In the data rows, the value 128 means zero.
Here are some points, each followed by its number:
[166  90 166 161 161 136  95  97 116  86 110 178 145 158  84 138] 0
[142  91  93 138  95 152 133 129 126  93 127 160 101 132  81 114] 1
[144 187 155 105 157  65 138  52  92 150 180 172 171 134 115  89] 2
[112 111 138  64  92 181 124  46  92 182 142  47  85 171 141 103] 3
[126 121 189 125 104  82  98 167 144 182  86  50 148 141 101  87] 4
[101 138 131 145  97 128 119 119 130 144  95 116 133 111 129 134] 5
[127 111 116 166  80 168 125 126  97 147 138 160 165  97 107 173] 6
[145  64 126 200 125 142 141 131 221 101  32 134 165 192 104 154] 7
[128 128 139 194 136 117 111 118 164 115  74 103 165 130  92  92] 8
[155 172 140  90 189 174 114 143 139 158 103  58 190 202 169 128] 9
[137 100 124 147 103 111 135  95 101 103 130 132 133 112 130 128] 10
[155  83 205 184 171  97 151 121 204 134 121 248 110 106 114 134] 11
[140 165  99  60 160 180 138 139 106 108 127  95 139 167 190 132] 12
[100  78 178 159  95 148 106 107 136  65 118  85 109 205 128 164] 13
[138 148  81 101 182 113 112  93 137 121 114 170 125  99 125 117] 14
[200  87 194 143 152  61 166 135 149  68 196 171 130 121 143 193] 15
[115  79 137 128  65  97 108 103  95 158 149 164  83 101 121 143] 16
[104 223 115 118 177  21 121  77  98 118 204 176 148 151 124  79] 17
[128 121 148 118  90 169 121 134  59 165 150 115 157 144  91  91] 18
[161  98  63 102 167 110 102 139 111  64 176 144 108  93 149 115] 19
[ 50 164  79 135 122 150 103  82 119 142 109 132 120  76 141 165] 20
[  5 147  93  98  62 121 114  80 118 248 134 118  44  70  15  96] 21
[121 168 147 131 222  53 134  98 154  96  73 141 175 122 224 172] 22
[ 78 163 164  80 108  84 130 127  66 136 173  74 173 160 167 166] 23
[108 161 139 178  93 125 195 128 178 197 128 120  16 118 103  97] 24
[140 126 121 141 167 114 125 144 125 138 148 123  87 103 115 135] 25
[123 142 160 138 150 153 141 100 108  74 132 103 101 209 160 153] 26
[167 136 134  73 199  74 105 140 166 101 118 199  79 102 174 122] 27
[ 75  56 151  88  71 156 139 138  65 146 116  81 191 116 111 144] 28
[240   0 111 188 156 163 123 170 139  54 194 255 126  74  51  79] 29
[151 178   0 118  78 123 154 109 115 129  84 165  41   0 151 136] 30
[144 160 164  65 125 124  73  96  23 130 170  17 110 173 128  87] 31
[ 68 177  84  53 126 133 127 117  81 173 143  62 168 115 142 133] 32
[139 206  77 103 109  66 164 156 116 255 123  44  86  84 209 161] 33
[163  49 144 130 115 202 129 162 211  55 165 132  67 159  80 148] 34
[111 180 124 163 167  80 168 122  80 136 152 164 139  91 163 144] 35
[128 170 155 101 110  99 119 103  90 133 173  90 137 163 109  92] 36
[131 148  74 104 104 124 157 106 137 122  74 167 150  74  95 109] 37
[133 144 140  37 121 152 122 168  46 144 206 113 160 154 149 140] 38
[138 101 124 112  77 165  99 119 159  89 106 119  86 131  75  89] 39
[141 179 125 127 154 160 148 107 117 158 106  44 195 119 161 143] 40
[ 92  80 133 164 123 119 100 161 108 104 189 168 134 156 130 178] 41
[119 167 117 119 169 107  89 142 131 113 112 169 138  99 179 168] 42
[149 141 127  59 153 182 121 131 159 101 151  59 112 188 184 128] 43
[ 95 154 139  97 117 162 113 135 143  39 122 139 133 165  99  56] 44
[155  96 125 120 159 101 138  67 121 103 115 111 134 131 125  93] 45
[179  61 163 164  88 150 177 203 213 153 111 108  78 154 146  76] 46
[145 119 150 139 154 112 149 150 136 116 138 182 132 154 113 121] 47
[102 195 108  72 126 118 135  75  90  82 100  89 158 138 133 125] 48
[104 128 140 115 127 143 125 144  99  97 154 129 130 151 144 163] 49
[113 138 123 132 157 146 159 162 148 114 166 124 118 145 143 133] 50
[143 107 164 182  64 140 122 130 105  69 141 167 172  84 115 155] 51
[162 164  56 139 252 108 149 183 181 120 196 190 179 144 116  61] 52
[136 109 165 122 146 107 137 127 124 161 126 148 133 164  79 105] 53
[109 113 129 194 127 123 160 121 161 168  30 188 205  66 136 153] 54
[152 120  68 117 182 114 117 103 163 122 111 177 107 123 142 135] 55
[ 21  71 141 147 198 145 128 118 210 123 100 116 218 140 206 237] 56
[121 132  88 170 109 180 122 110 209  77 106 184 165 123  78 126] 57
[ 50 174 147  51 191 145 161 180  88 187 162  63 182 231 233 108] 58
[120 203  72 110 152 158 143 115 124  39 124 162 164  87 153 157] 59
[173 152   7 126 118 138  78 161 102 133 147 138 110   0 147 139] 60
[113 108 160 163 123  86 141 141 172 169 103 162 146 138  85  85] 61
[165 176  30 123 180 162 125 116  94  28  91 157 178 117 186 160] 62
[168 119 102 163  89 190 115 150 208  93  76 102 109 117 159 124] 63
[112 124  31 157 174 108 129  90 130 146 120 181 106  49 171 147] 64
[ 92 159  78 104 141 193 141 151  48 196  97  16 255 138 174 182] 65
[162 128 177 141  31  76 167 189 152 250 124  56 115 150  65  37] 66
[119 118 166 124 142  95 144 184 146 111 146 139 119 146 150 153] 67
[178 108 128 148 167 121 112 159 102 197 146 163 173 113  92 209] 68
[142 168 133 181 202  86 155  91 105 112  97 147 151 156  83  86] 69
[ 80 114 126 155 107  73 130 174  63 146 102 151  95  86 144 219] 70
[ 66 185  52  58  95 183  49 107 100 176 117 143  94  77  18 111] 71
[164  75 130 174  77 185 144  66 161 161 164 121  87 101  37  56] 72
[ 84 160  48  22  97 177  81  92   6  80 202  76  36 107 112 113] 73
[108 150 101 138  96  79 160 132 182 175 145  66  93 120  85 104] 74
[144  88 193 183 152 119 147 127 140  64 125 191 159 125  92 145] 75
New points follow, each followed by the numbers of its five nearest points above by angle, smallest number first.
[140 149 114 151 151 159 129 118 134 104 133 152 128 121 123 162] ~ 42 55 57 59 62
[ 78  85 175 118 103 124 109 183 132 166 138 123 123 138 134  88] ~ 4 28 46 61 66
[138 142 119 187 129 112 133 116 120 109  93  95 159 138 145 117] ~ 7 8 22 40 69
[119 150 136  76 145 144 128 129  61 157 142 103 138 130 172 159] ~ 23 32 38 58 65
[102 123 127 170  96 151 133 133 119  89 102  75  96 148 132 139] ~ 5 13 26 39 63
[ 58 147  97  76 135 151 139 150  40 132 112  44 130 142 152 104] ~ 31 32 58 65 73
[ 75  84 183  87  93 133 119 111  81 117 198  41 130 204 160  69] ~ 3 23 31 36 58
[156 101 128 183  88 119 112 125 100 102 144 180 149 173  87 113] ~ 0 1 29 51 75
[155 108 163 138 113 124 146 171 163 164 177 111 103 155 143  84] ~ 4 24 46 66 67
[119 130 149 112  56  77 150 154 118 231 150 110 113 118  95  71] ~ 4 21 24 66 74
[117 160  99 113 139  85 138 124  95 118  88 155  87 106 156 138] ~ 30 35 42 64 70
[132 125  98 167 117 110 152 106 152 116  77 163 133  89 110 143] ~ 30 37 54 57 64
[126 136 103 115 134  92 132 114 168 111 156 146 114 162 112 155] ~ 15 17 27 52 55
[ 89 128 112 116 154 116  96  91 150 126 142 123  85 129 145 153] ~ 14 20 42 55 64
[ 80  87 111 137 218  64 163 169 163 157  72 124 191 105 252 239] ~ 22 42 54 56 70
[121 181  65  47 124 118 111 150  61 176 155  92 163  91 184 159] ~ 23 32 33 38 65
[140 118 136 126  93 138 149 123 135 241 109  79 112  99  83 118] ~ 4 21 24 66 74
[176  98 110 143 171  89 122 121 164 105 130 164 116 145 121 142] ~ 11 15 27 47 55
[ 84 140  51  20 126 100  75 105   0 136 143 140  91 129 103  91] ~ 31 32 38 71 73
[120 100 167  85 202 129 103 172 123 129 141 160  91 122 155 124] ~ 25 27 42 47 67
[164 144  41  87  93 167 134 143 119  89 117 151  68 119 136  97] ~ 1 19 30 60 73
[ 99 106 107 110  77 211  63  68  39  29 175 104 164 158 143 242] ~ 13 26 41 49 73
[ 27 127 165 120 109 157 116 193 139 147 174  74 136 197 190 166] ~ 23 49 50 56 58
[153 135  90  85 130 188  90  93 118  64 102 177  61  56 122 153] ~ 14 19 30 59 60
[128 206  84  58 138  96 183 154 114  78 125  65  62 177 164 141] ~ 12 26 33 43 48
[129 161 145 139 160 107 146 141 107 159 128 115 172 135 135 145] ~ 23 35 40 58 65
[115  98 128 142 103 172 148 154 144  81 176 130 109 135 117 147] ~ 1 34 41 49 50
[117 183  99 118 151 119 132 102 119 123 157 114 139 168 112  85] ~ 2 17 36 48 69
[175 133  40 136 156 173 112 126 101  59 109 101 151  82 147 143] ~ 19 30 59 60 62
[125 103 107 185  92 144  94 150 102 140 132 178 159  90 113 217] ~ 6 41 51 68 70
[185 110 139 104 129  94  92 101  90 119 153 100 104 136 162 121] ~ 3 19 31 36 45
[145 137 193 132 173  86 160 123 169 127 125 100 152 193 179 144] ~ 9 22 26 58 67
[139 116 122 183 150 143 175   1 157  56 115 106 158 158 138 124] ~ 7 10 26 45 69
[144 136 166  80 179  85 162 166 186 112 212 204  66  92 156  96] ~ 11 15 27 47 67
[164  87 125 117 119 140  85 128  92 119 121 173 138 128 102  69] ~ 0 1 18 29 39
[100 105 101  82  36 147  67 118  14 137 174  77  71  48 158 131] ~ 3 16 31 60 73
[173 106 125 227 115 155  80  82 172  52 140 203 162 177 129 147] ~ 0 7 51 57 75
[ 93 143 121 121 124  99 122 129 113 134 162 143 114  70 143 106] ~ 17 30 35 60 64
[113 193 182  31 200  88 125 161 152 149 154 119 130 194 148  94] ~ 9 17 36 43 58
[124 162  74 124 141 107 118 122  79 155 115 129 172  94 150 169] ~ 32 35 60 64 65
[ 81 139 142 112  93 125 141 106 131  99 113 103 138 142 134 132] ~ 5 13 23 44 48
[ 86 170 118  88 176 126 153 167 194 124 138  92 137 133 127 101] ~ 9 43 50 52 58
[135  88 106 153 119 169 126 130 142  92 118 150  96  80 152 133] ~ 1 29 30 34 63
[179  74 148 205 107 152 145 173 120  89 157 146 108 129  92 113] ~ 1 29 34 51 75
[ 47  64 133 160  74  48 149 136 135 160 165 187  85  55 193 130] ~ 16 35 41 64 70
[135 168 107 132 204 139  84 112 227  61  62 111 136 154  86 212] ~ 7 22 55 56 57
[ 98 110 150 128 141 126 159 196 131 199 132 132 191 139 109 103] ~ 4 53 58 61 66
[ 92 127 107 138 132 124 131 171 145 119 127 154 126  97 143 181] ~ 41 42 56 64 70
[178  97 171 117 100  94 101 109  97 132 145  74 105 106 131 115] ~ 4 10 16 31 36
[119 144 179  70 115 107 139 174 129 176 126  89 171 138 121 106] ~ 4 23 38 58 66
[ 76 116 105 140 121 168 121  88 106  19 144 165 165 112 132 180] ~ 49 51 57 59 62
[193 112 215 100  91 170 179 154 158 193 178  58 140 220 107  91] ~ 4 18 46 53 66
[151 149 112 164 119 195 119 182 140 135 110 193 134 154  81 106] ~ 1 6 29 47 57
[168  88 153 142  82 166 107 123  69  94 188 199 116 121  87 102] ~ 0 1 18 29 51
[154  95 119 113 110 169  78 182  92 150 159 128 109  75  73  35] ~ 18 29 39 71 72
[ 56 142  85 106  97 141 130 116  98  97 159  86  76  98 101 155] ~ 20 21 32 71 73
[141 129  77 106  84 114 139 163 140 114 113 124  76  94 116 152] ~ 1 30 37 60 70
[178  89 154 158 139  89 149 124 180 122 139 169  67 100 118 118] ~ 11 15 27 29 46
[140  86  96 178 115 144  95  52  84 101 131 152 156 150 152 136] ~ 0 6 10 45 51
[118 175 143 141 192 122 131 140 146  70 132 130 142 155 166 144] ~ 22 26 42 50 59
[155 122 133 154 112 135 134 119 156 188 118 137 129 107 121 136] ~ 24 54 66 68 72
[ 94 130 229 135 119  93 185 143 183 102 135  82 168 172 163 152] ~ 13 23 26 56 67
[149 105 142 151 144 153 152 162 161 132 134 141 143 112 105 124] ~ 11 29 34 46 75
[131  57 190 112  52 136 118  92 164 175  97 102 126 114  49 113] ~ 4 39 61 66 72
[ 98  90  94 123 184 163 130 148 189  89 141 173 167 190 139 120] ~ 7 50 52 56 57
[132 130  97 156 174 147  95 115 137  65 105 153 160 117 165 177] ~ 22 42 56 59 62
[153 110 158 148  86 172 102 116 104  76 152 126 136 165 138 151] ~ 0 13 26 49 51
[ 56 103 143 110 163 147  80 102 126 145 156  81 136 178 149 139] ~ 3 13 23 56 58
[125 139 180 106  95 116 147 161 114 160 126 142 141 133 124 116] ~ 4 18 53 61 66
[167 134 126 134 148 173 115  70 105  72  96 114 112 153 150 124] ~ 0 12 26 45 62
[130 122 180  95  92 166 123 129  68 150 145 101 157 157 106  95] ~ 18 28 31 36 38
[113 147 154 107 167 103 105 156 144 146 134 155  97 130 125 148] ~ 11 25 27 42 67
[146 101 147  97 142 155 108 150 119 131 156 102  76 146 137 123] ~ 3 31 34 38 43
[143  89 151 140 151 132 112 187 151  94  99 152 179 178 140 149] ~ 0 7 47 67 75
[169  85 129 139  45  73 125 107 121 219 104 125 159  94 105 120] ~ 4 5 16 61 66
[102  38 188 140 114  72 106 134 135 102  62 153 141 129 122 137] ~ 0 7 11 61 75
[136  87 117 163 106  97 147 161 185  76 185 164  37 124 149 148] ~ 15 34 41 46 67
[175  90 145 134  74 148 106  44 110 160 101 108 112 151 154 103] ~ 3 10 16 45 72
[221  74  98 179 141 142 121 129 159  31 125 201 151 114  67 150] ~ 0 1 29 57 75
[150  98  80 158  15 118 111  28  72 128  84  88 121  75 110 110] ~ 5 10 16 30 72
[164 135  81 128 125 124 114 103  96 106 125 169  79  83 131 126] ~ 14 19 30 60 64
[132  92 149 146 134 110 124  96 105 140 148 127  65 128  79 170] ~ 16 21 25 70 72
[104  85 164 160 129 185 143 139 120  82 135 117 147 166 154 181] ~ 13 26 41 49 56
[ 88 162 147 132 105 101 125  94  61 158 130  94 126 130 186 129] ~ 23 31 32 33 36
[ 64 158 153 248 120  29 153  89 129 153  38 224 247  76 123 189] ~ 5 22 35 54 61
[233 142 108 136 184  47 160 217 193 108 239 216  11 132 207 141] ~ 15 25 27 47 67
[135 157 123 152 143  99 143 108 130 120  94 166 152 129  97 122] ~ 8 37 54 61 69
[148 116 171 172 122  79 175  88 129  89 132 162 142 175 109 104] ~ 0 15 47 69 75
[139 154 104 108 116 174 139 139 155 109 109 115 104 104 123  94] ~ 30 37 39 44 63
[108 148  96  63 120 135  64  84  42 173 134 147 159  82 107 109] ~ 18 21 32 71 73
[123 127  77 132  85 162 114 110 136  78  92 163  83  87 127 141] ~ 1 30 37 39 57
